In the data rows, 128 means zero.
Here are some points, each followed by its number:
array([136, 145, 112, 130, 132, 160, 107, 126, 147, 132, 117, 116, 133]) 0
array([124, 150, 110,  81, 153, 120,  96, 119, 148, 151, 160,  97, 152]) 1
array([123, 122, 162, 128, 102,  99, 133, 121, 121, 117, 126, 155, 100]) 2
array([140, 162, 117,  81, 155, 125,  83, 121, 161, 171, 173,  96, 155]) 3
array([148, 125, 180, 168,  57, 126, 158, 134, 129, 105,  81, 172,  57]) 4
array([128, 135, 125, 112, 148, 143, 107, 101, 134, 148, 145, 121, 149]) 5
array([126, 150, 110,  88, 154, 135,  97, 113, 151, 150, 151,  98, 153]) 6
array([111, 129,  67, 105, 175, 138, 118, 140, 128, 130, 142,  86, 174]) 7
array([170, 162, 145, 139, 101, 133, 116, 146, 165, 147, 118, 131, 105]) 8
array([103, 115, 128, 106, 144, 112, 125, 111, 113, 130, 150, 130, 142]) 9
array([162, 139, 163, 168,  76, 128, 147, 150, 141, 126,  98, 155,  81]) 10
array([145, 150, 157, 132, 113, 128, 105,  97, 149, 153, 138, 138, 116]) 11
array([119,  87, 120, 160, 120, 134, 184, 160,  89,  80,  87, 143, 117]) 12
array([148, 169, 140, 107, 122, 119,  80, 110, 167, 163, 155, 117, 126]) 13
array([132, 160,  83,  87, 162, 127,  90, 132, 156, 157, 161,  65, 161]) 14
array([145, 146, 119,  99, 158, 127,  98, 129, 144, 160, 168, 108, 157]) 15
array([134, 107, 149, 176,  85, 152, 174, 142, 109,  85,  53, 167,  84]) 16
array([ 59,  89, 114, 124, 141, 119, 144, 129,  90,  99, 126, 137, 139]) 17
array([148, 169, 136,  98, 134, 123,  84, 113, 168, 170, 162, 110, 135]) 18
array([135,  92, 158, 179,  90, 120, 190, 151,  93,  87,  85, 172,  88]) 19
array([112, 113, 137, 135, 125, 140, 142, 102, 113, 117, 115, 140, 123]) 20
array([111, 122, 125, 103, 151, 119, 114, 118, 121, 134, 154, 126, 149]) 21
array([160, 138, 151, 147, 113, 124, 130, 148, 138, 142, 129, 143, 115]) 22
array([157, 123, 149, 179,  86, 143, 170, 156, 126, 111,  78, 152,  89]) 23
array([119, 138, 124, 103, 147, 129,  98,  95, 138, 147, 156, 118, 146]) 24
array([140, 124, 176, 162,  70, 126, 153, 120, 126, 110,  89, 166,  70]) 25
array([135, 146,  97, 102, 153, 109, 105, 159, 146, 136, 157,  96, 153]) 26
array([100,  80, 130, 156, 110, 117, 169, 152,  78,  61,  94, 160, 106]) 27
array([114, 125,  97, 107, 153,  96, 128, 147, 123, 128, 156,  98, 153]) 28
array([131, 146, 140, 118, 125, 130, 105,  74, 146, 146, 140, 124, 127]) 29
array([122,  93, 148, 166,  92, 131, 181, 148,  97,  67,  70, 166,  88]) 30
New points follow, each followed by the number of its nearest point above by angle.
array([139, 110, 146, 174, 101, 166, 170, 132, 114, 103,  70, 158,  99]) 16
array([129, 126, 164, 125, 106, 100, 122, 118, 127, 125, 134, 156, 104]) 2
array([ 97, 115,  96, 120, 159, 135, 127, 115, 113, 127, 140, 111, 160]) 7
array([ 99, 104, 116, 119, 149, 119, 142, 125, 102, 120, 139, 124, 149]) 17
array([153, 159, 152, 140,  94, 115, 113, 136, 162, 145, 128, 134, 102]) 8
array([116, 124, 131, 119, 122,  57, 127, 139, 122, 124, 152, 129, 123]) 28
array([122, 130, 141, 127, 126, 136, 119,  72, 130, 136, 132, 134, 128]) 29
array([156, 124, 126, 166, 112, 138, 156, 177, 122, 119, 100, 137, 113]) 23
array([146, 159, 147, 122, 109, 139, 108, 109, 162, 142, 120, 128, 110]) 11
array([116, 133, 113,  95, 146, 111, 119, 126, 133, 134, 150, 107, 144]) 1
array([122, 111, 116, 151, 126, 153, 157, 130, 110, 112,  97, 129, 125]) 12
array([118, 130,  84, 124, 154, 142, 130, 136, 127, 133, 129,  94, 154]) 7
array([129, 130, 153, 124, 111, 110, 121, 129, 132, 120, 131, 150, 111]) 2
array([118, 124,  89, 108, 163, 122, 119, 153, 123, 121, 145, 105, 160]) 7
array([135, 135, 155, 137, 106, 120, 136, 104, 134, 136, 123, 135, 107]) 25
array([110, 115, 142, 141, 110, 132, 139,  97, 114, 107, 108, 147, 108]) 20
array([ 92, 113, 130, 107, 136, 100, 124, 117, 113, 116, 146, 133, 134]) 9
array([163, 143, 141, 156,  98, 137, 147, 148, 143, 136, 103, 131, 101]) 10
array([143, 145, 159, 119, 113, 120, 109, 115, 147, 139, 136, 142, 112]) 11
